Named turns come first, each shown by rows before and after it. Which turns, in which order, take the first row of each pair that follows to the second? Write the first one first, as in the answered first pair.
Gog:
[ 29  -6 -21  13  12  11  17 -26  15  18  19 -36   2   3  27  15   7   6
   5   7  19  24  16  -2   9   1   5  -6 -17   1  12  -6  13  -2   7  40] -> [ 11   7 -15   2 -18 -28   0  24   4  15  -3   9   5   1 -27  34  18  18
   3 -13  20  -1  16   5  12  -9  16  -9 -13  21  33 -33  10   2 -10  -2]
[ -2   8  -3  -3  -3   4  -3   7 -17  -1 -24   4 -20   3  10  17   1   5
   1 -37 -32 -12  14  15 -22 -33   0 -31  23   3 -13  -8 -11   3 -50 -24] -> [  5   4  -3  -1  12  23   5 -17 -12  -1 -16 -12 -23   4  38   3  -4   1
   2 -26 -32  -4   8  13 -23 -25  -2 -26  18 -11 -23   9 -11   4 -47 -11]
[  7   3   9  -2  12   3  21  -5   7   0 -22  -8  12 -18  10 -18   2  -5
  -1   2 -16   4  -7  -8   7  22   1   7 -10 -17  -6  21  -5   1  -6  -8] -> [  6  -4   4   7  11 -13  24   7  10   7 -12 -20  20 -19  -1   5   5  -6
   7  -3 -15  16   9 -13   9  10 -10  -1  -3  -9   3   9   2 -16   7   4]
zelav:
[  0   5   7  11   6  19   3 -23   3   8   2   0  -3  -9  14   3  -3   8
 -17   2   8  -6 -23  20 -13  -3  -4  12  -4 -11 -16  11   3   1   1   5] -> [ -4  -5   9  16   7  12   8 -12   4   4   5 -10   6  -8   9  14  -6   4
  -3   4   2   0 -15  16 -17  -7 -13  13   7  -7 -25  15  -1 -15   8   9]
[-19  15  17  25   9  13   5  19  37  26  -7  20  -9 -12 -18  -6  24  29
 -13   5  19 -14   1  14 -14  31   0   5  -8   2  -2  -5  17   1 -17  13] -> [-19   5  15  33  13   7  11  26  40  27   2   1   0 -13 -22  10  21  25
  -2   7  14  -2  14   8 -18  22 -12   0   1   6  -7  -4  19 -15  -5  26]
[-22   3  -8  -7  -4  10  13   6 -25  -9  -9   9 -25 -14  11 -11  26   8
   1   4  12  -6  20  -6  24   4  26  -2 -21   5  27 -14  -7   3  -4  14] -> [-26 -12  -5   0  -1   1  19  22 -23 -11   0  -9 -14 -13   6   8  23   3
  17   6   5   7  32 -11  17  -5  12  -3  -9   9  16 -11 -10 -18   8  23]
mapup:
[-16  -3  -5  13  26  13  15 -23   0   1  16  32  -1  -4  23 -33  -2 -39
  28 -13 -38  -7   4  38   2 -12 -22  15 -23   0 -37  23 -23  26  26 -13] -> [-14 -11  -8  21  29   5  20 -15   5   6  27  16   8  -6  18 -16  -2 -41
  37 -12 -40   7  16  32   1 -22 -32  10 -16   5 -36  17 -18  10  38   2]
[  4  27  -1 -11 -14   4  14   7   4 -28   1  25  -7 -27 -17 -43  28  33
  -6 -30  -5 -24  12  28 -26 -16  28  -2  -9 -11  28  -2  -5   4  15 -19] -> [ 15  23 -15   5   0   3  25  -8  15 -15  26  -8  -1 -35  -4 -24  31  33
  -2 -28  -6   2  31  15 -22 -28  11 -10  -5  -7  38 -10   8 -12  36  17]
[  6 -30 -12  -6 -13 -11 -21  -4 -18 -22 -27  33  21   8   2 -22 -10   9
 -23  14  -3 -14  -9   1  11  -9  21  -4 -10   6   6  -1   6  39  -3 -21] -> [ 18 -35 -25  15   5 -12  -7 -24  -5  -6   0  -6  30   0  18  -1  -7   8
 -22  17   0  17  11 -14  16 -22   1 -15  -8  11  19 -10  22  21  22  25]
ral:
[ -9   6   2 -13 -18 -18 -11  18  -3  -6 -13  30  -7   1 -16 -11   5   9
 -10 -10   0 -16  -5   3  -3   5  20   1  -9  -1  10  -6  -2  12 -16 -27] -> [  6  13  -9  -3  -1   0  -4 -23   8   8   0  13 -13  -4  14 -20   9  12
 -25  -6   7  -2  -3  -2   4   9  17  -2 -21  -8  22  -6  11  21 -11  -1]
[  7  29 -21   9 -12  -5   5 -20  -2  23  24   3   4  -6   5   3  16  12
 -10   5  11  10 -10   9  26  -6   2  -8  -6  -2  20 -24  22  -2   2  17] -> [  4   5 -15  10   2  11  15 -20  -1  10  30 -23  12   1  25  -1   1  -2
  11  22  -2  19 -12   5  13   0  -9   1   6 -15 -17   5   9 -19  12  27]
[-16 -18  14  -1 -19 -27 -13  22  13 -10   9  18  10  17 -31   5  -6   2
  -1   3  14  17 -10  13   1  -9 -19  -1   8  18  -1   2   5 -13  -9 -14] -> [ -2   0   2   4 -14 -20 -12  -9  18   4  16  19   1   8 -19  -2   3  12
 -22  -1  25  21  -8  11  13  -8 -16  -8  -6  20  27 -11  21   4 -11   0]
[-28 -12  38   9 -17 -38  -6  53 -33  43  45 -42  17   5 -37  28 -22   8
  10  21  -1  -5  14 -10 -15 -56 -47 -14 -16  14 -11 -11  26 -17  -2 -17] -> [-15  11  27  14 -17 -39  -9  28 -28  59  50 -32   8  -7 -34  24  -7  20
 -15  11  14  -4  16 -11   2 -58 -42 -25 -32  21  25 -32  42   2  -6  -8]
ridu:
[  3  -8  12   2   8  36  23 -15 -23 -17  18   2  -8  10  42 -31  -1   3
  -5   5 -39  11   2  33 -14  29 -14 -35   5 -36 -21  33 -13   5  -3  -2] -> [  5   0  10  -1   6  37  20 -20 -24 -16  15  10 -14   8  42 -37   3   7
 -13   3 -34   5  -2  36 -12  33  -8 -36  -1 -36 -13  28 -12  14  -8  -7]
[ 12  14   6  17 -21  -3   0 -17  -5   5  17 -36   8  12  34   7 -29 -16
  17  15  -1 -13  -7 -18  13 -15   6 -19  26   9 -44  -7  -4 -27  24   0] -> [  6  13  14   8 -29  -2  -5  -6 -11  -3   6 -22   6  17  29  -2 -32 -17
  18  14  -2 -26 -18 -13   9  -9  14 -13  27   4 -54   1 -13 -20  13 -21]
[ -3   9  -3   1 -14  -4  -7  16   6  -7 -12   6 -13  -6 -14  -1  -4   1
   4   2   4 -12 -17  22  -1  -4   7   7   5  -7 -38  18 -16  -9 -18 -16] -> [  3  23 -10   3 -16  -2 -10   0   8   0 -14  15 -19 -13 -12  -7   3  10
 -12  -3  13 -15 -19  24   6  -5  14   3  -5  -3 -19   6  -7   6 -24 -15]
[ 12  19  -7  -1  -4  20 -11 -18  -9  11 -14  11 -15 -18   9 -25  -6   0
 -15  -4   7  -6 -11   5  -1  27   5 -22  15 -22 -39  26  -1 -25  19 -13] -> [ 16  26 -11   0  -3  21 -11 -26  -7  16 -12  12 -17 -22  11 -25  -3   3
 -22  -8  11  -5 -10   5   1  26   5 -23  10 -21 -30  20   3 -20  18  -8]
Now pairs of rows:
Between the rows of a pair lie two turns.
[ -6  19 -14  -6  -9 -24 -29 -17  11  25  14   6 -18  -3 -18  18  24   2
  12   4  24   3 -33 -26   2   0   6   9  17   0  10 -45  -2  23  -5 -17] -> [ -1  -1 -13   1  11  -3 -14 -34  18  20  28 -30 -12   2  12  13  11  -9
  28  21  14  22 -29 -32  -7   5  -7  14  24 -13 -18 -21  -4   7  10   9] => ral, ridu
[ -5  -4   7   7   2 -21   2  16   2   2  13 -18  22   4 -25  25  -7   0
   9   3  10  12  24  -2   7 -20  -9  -4  10  24   7 -13   5 -24  11  22] -> [  4  -2  12  -4  16  28   3 -31   3  -8   4 -19   5  11  24 -25 -17  -7
  -6  19   9   0  -7   7   4  11  10  12  -7  -5 -17  24  -4   4  -6  19] => Gog, Gog
[-18 -17  30 -25 -22  -8 -30   3  30 -23  14   6  -2   1 -10  20   9  -3
  18  22 -15   3 -36  25  17  10  -9  25  10  -7 -12  47 -47  -5 -24 -35] -> [  5  -3  15 -15  -2  17 -24 -54  44  -5  32 -13 -13  -8  29   4  15   3
  -6  23  -4  18 -35  18  28  16 -11  17 -10 -14   9  44 -28  11 -16   1] => ral, Gog
[-15  14   5   6  12   6  -9 -18  16  17  -1 -18  13   4  19  -9  -9   3
 -13  12  11   6  -8  14  -7  17  -7   1 -14  47  14  -6 -29   4 -13  19] -> [-24   9  15  -2   3  -1 -15   6  10   6 -12  -5  15   9   2  -9 -13   0
  -5  11   7  -6 -13  18 -13  18  -2   5  -7  46   2  -1 -40   2 -21  -3] => mapup, Gog
[-12 -33  18  27  14 -17   2  29   6  -6   4 -32  22   3 -16  27 -10   2
  33  17 -19   8  16 -33   2 -28   1 -26  -1   4 -22  13  -7 -21  10  32] -> [-14   5  19   6 -11 -18 -21  28  -6  -7 -29  36   1   1 -37  -3   3  20
  -3  -1  -4 -37 -12 -11  16 -14  40 -24 -25   8   9  -7  -8  30 -27 -19] => Gog, ridu
[  4  10  16  -9  16  14  -2 -11  20  22  15 -12  27 -16   2   4   8  -1
  -4 -12 -11   7  -1  -9  -4  -5 -17  -8 -10  11 -19  -2  -4 -33   5  27] -> [ -8   7  25 -19   3   4 -10  18  13  12   0   8  30 -11 -21   8   5  -3
   3 -15 -13  -9  -6  -2  -9  -4 -12  -3  -3  16 -28  -1 -14 -35  -6   0] => ridu, Gog
[  5  18   4   1   0   4   3 -18  -5   6 -21  24   4  18   8 -15  15  10
 -11 -11   4 -29  10   7 -10   2  10   0 -22  -2 -13  23 -18  15  -2 -40] -> [ 10   2  -8  21  14  -9  18 -19   6  18   8 -19  19  12  10  19  15   5
   4 -10   1   6  37 -11  -9 -17 -17 -13  -9   8  -9  14  -6 -17  27   3] => ral, mapup
[  9  24   3  -3   0   0  -2 -28   7  21  -2  22  -9 -10   5  -7   4   4
 -29 -12  12  -2 -17   3  17   3  14  -6 -13  15  35 -27  11  30  -5   3] -> [-13   3  23 -17 -15 -13  -7  23  -7  -2 -22  36   1   3 -23  -2 -10  -7
  -2  -7  -5 -22 -26  11   0   5  16   6   6  14  -4  -9 -14  15 -14 -35] => zelav, Gog
[-21 -33   2  14 -15 -24 -27  56 -38 -24 -33  34   2   8 -32  12 -39  22
   9   0  -5 -31  19  12 -14 -13  28  16  -3  22 -31  34 -16  -3 -29 -39] -> [  1 -21  -6  12  10  30 -21 -20 -31 -18 -25  17 -19   9  35 -39 -43  19
 -16  19   3 -26  -4  14  -9  15  40  24 -28  -6 -38  60 -10  26 -36 -14] => Gog, ridu
[ -9 -31   4  -8   6   0  -2 -26  -7   6   1  -5 -18   0  18 -24   7  38
   7   9 -16 -20  -1  -7  -8  14 -30  -3  12  10 -33 -11  10 -26  37 -10] -> [-11 -20   0  -6  -5 -21  -8 -14  -9  13   0   8 -19  -5  -4 -11  18  45
  -1  -3  -9 -23   7  -6   0   5 -31 -11  11  25  -7 -34  19 -25  37 -14] => Gog, ral
[ -1  14   0   5   2  12  -7 -15 -11   8   8  11 -18 -20  -4 -13  13  15
 -26  -5  10   2  -5 -18   8   2   3  -1 -12   6  31 -18  24  22 -17   0] -> [ -5 -18   7  15  16  17   8  -2  -8  -1  24 -32   0 -12   8   3  -4  -1
   9  12  -7  24   7 -29  -6  -3 -20   5  11  -2  -8   7  11 -14   6  21] => ridu, ral
[  0 -32  -4  26  14  22   3  12 -10  13  18  -5 -24 -15  -9  18  -1  15
 -15  23  20  20   4   0  39  21  -5  -2  19   5 -23 -12 -55 -20   8  28] -> [ -3 -26   2  13   9  31  -6  12 -16   6   1  18 -33 -12  -6  -2  -2  17
 -22  23  22   0 -12   9  38  33  12   6  11  -2 -29  -4 -61  -2 -10   6] => Gog, Gog
[ -8 -17 -16   1  -2  17  11   5   4 -17   4  19  -2   8  11 -23  -1   3
  -7   0   4 -19 -14  -5  13  15  15  11 -24  -2 -11   8  -6   2   4 -18] -> [-10 -30 -17   9   5  12  20  13   9 -15  17  -4   9   8  12  -4  -5  -2
   8   4  -3  -3   0 -15  10   4  -2   8 -13   0 -20  10  -8 -19  19   0] => mapup, ridu
[  2  -5  -7  11  -1 -25   4  17   2  -9   5   4   0  -1 -34  10 -10 -24
   0  -5 -12  11   7  -2   4 -13  -8   3  12  -7 -10   1  -9  -5   6  -2] -> [ 10  15 -10   2   0  -6  -3 -10   1  -5  -3  21 -15  -3 -17 -19  -6 -18
 -22  -5  -3  -2 -10   5  12   2   8   7  -6 -15   3   3  -6  23 -10 -11] => ral, Gog
[ 18  -4  15   0  -2  21   9 -20 -22  10   7   0 -29   3  14  -4  -2  -4
  -4   6   0 -12 -20 -11  -7   4   0  18  -9  -2   1   5   0  25   0  20] -> [  7  -9  23  -7 -14  11   4   5 -28   0  -4  15 -26   7  -5   0  -5  -7
   3   4  -5 -24 -24  -5 -13   5   4  22  -3   1  -8   6  -9  22  -7   0] => mapup, mapup
[  0  -2 -10  -2  -6  24  -4 -14  14   1 -14  15 -18 -10  26 -13   7   6
  -2 -17   9   8 -13 -11   6   7  11   5 -11   0   2 -24  12  -8 -14   5] -> [ -8 -25  -3   2  -4  18   2   9  13  -9  -9  -3  -3  -4  18   3  -3  -5
  22 -10  -1  16  -6 -18  -3  -1  -3   7   6   0 -24 -11   4 -32  -3   8] => ral, mapup
[ -1  12  14   6  36  24 -15 -48  14  -8  20  38 -28  -5  45 -17  12  -1
 -19   7  -7   9   9 -29  10 -15  32 -14  -1  -4 -11  30   2   0  20  27] -> [-19  -8  19  13  24 -18 -12  11  10 -14  24  29  -5  -4   0  30  10  -6
  10   0 -16  18  34 -37   5 -41  11 -21  27  16 -17  14  -3 -39  36  23] => Gog, ridu
[  8   5 -16   5  -5   8   2 -19  -6  -5   8  11  -3  -5   5  -4   4  12
 -20   3   7  -1  -7   0  11   0   1  -2 -12 -11   7  -7   5  13   8   3] -> [  0 -10 -14   9  -8  -7   6   8  -8  -9  14  -1  11  -3 -13  19   0   7
  -1   3  -3   6   7  -5   5 -10 -13  -2   4  -5  -4  -9   2 -10  20   6] => ral, Gog
[  8   2   2  11  -5 -26   8 -11   6   9  20 -28   8  -6  16  -9  -4   6
   7   0  -4   5  32 -37  22  -6 -23 -21 -19   9  -6  -5  -5 -18  30  17] -> [ -7   1  12  -3 -24 -46  -3  28  -5  -1   2  -1  12  -3 -17  -3  -5   7
  13  -5  -7 -15  26 -27  18  -7 -15 -18 -11  17 -10 -11 -18 -18  16 -17] => ridu, ral
[ -8 -31   2  25   2  -6  17  -1  14   0  17 -28  20  18  -6   8 -26  -2
  -1   2 -13  15   2   0 -48 -35  -6 -23 -19 -13 -30  10 -11 -26   5   5] -> [  2 -20  -3  26   9  12  18 -33  17   6  19 -29  10  15  17 -13 -23   1
 -17   5  -5  13  -7  -1 -42 -24   0 -23 -35 -21 -21  14  -4  -9  -1  13] => mapup, mapup
[  6   9  -7   9 -13 -25  -6  13   0  18  -9  21   0   4 -38  24   5  -4
  -4 -11  10   6  30  -3   2   1  14 -34 -10  16  46 -27  18  -7  -2   0] -> [ -8  -9   8  -2 -19 -26  -8  41  -8   0 -21  26   6  13 -49  22  -5 -13
  15  -2  -2  -6  23   0 -13   6  14 -21   3   9  12  -8  -1 -17  -8 -22] => ral, mapup
[ 29  -9  14   8  -7   7  21  -1 -14  28   2   9 -18 -21  -5  24 -15   4
  -4  -9   7   4   7   7  16 -33 -22 -21 -43   6  17 -67  -6  -1  17 -33] -> [ 24 -38  26   9   6  24  30   2 -14  13   8 -20  -8  -8  12  21 -32 -15
  22  10  -8  14   5   3   2 -26 -35 -10 -28 -10 -27 -32 -22 -24  27 -27] => ral, ral
[-16  20   9  -4  -5 -10 -16   2  10   9  15   4  15 -11 -19  -1  -5   3
  22  12   6  -3   6  -9  10   8   7   8   7  32   3 -23 -19   8   4 -17] -> [ -7  16   3   3   5  -2 -10 -15  18  14  26 -14  15 -14  -3   1  -7   1
  23  16   6  11  12 -15  12   7  -1   7   6  30   3 -19 -15   3  14   4] => ral, ridu
[-10  14  -3  20  21   7  12  25  -8 -15  11  39  25  -7   3  12   3 -21
   6 -26  42  47  26 -14 -10 -12   3 -14  -4  32  26  16  -1  46   0 -16] -> [ -5  17  -2  16  27  28  14   3  -5 -16   9  37  19  -4  26  -7  -1 -23
   0 -19  41  45  15 -12 -10   0   9  -8 -11  20  19  30  -3  56  -5 -14] => mapup, Gog
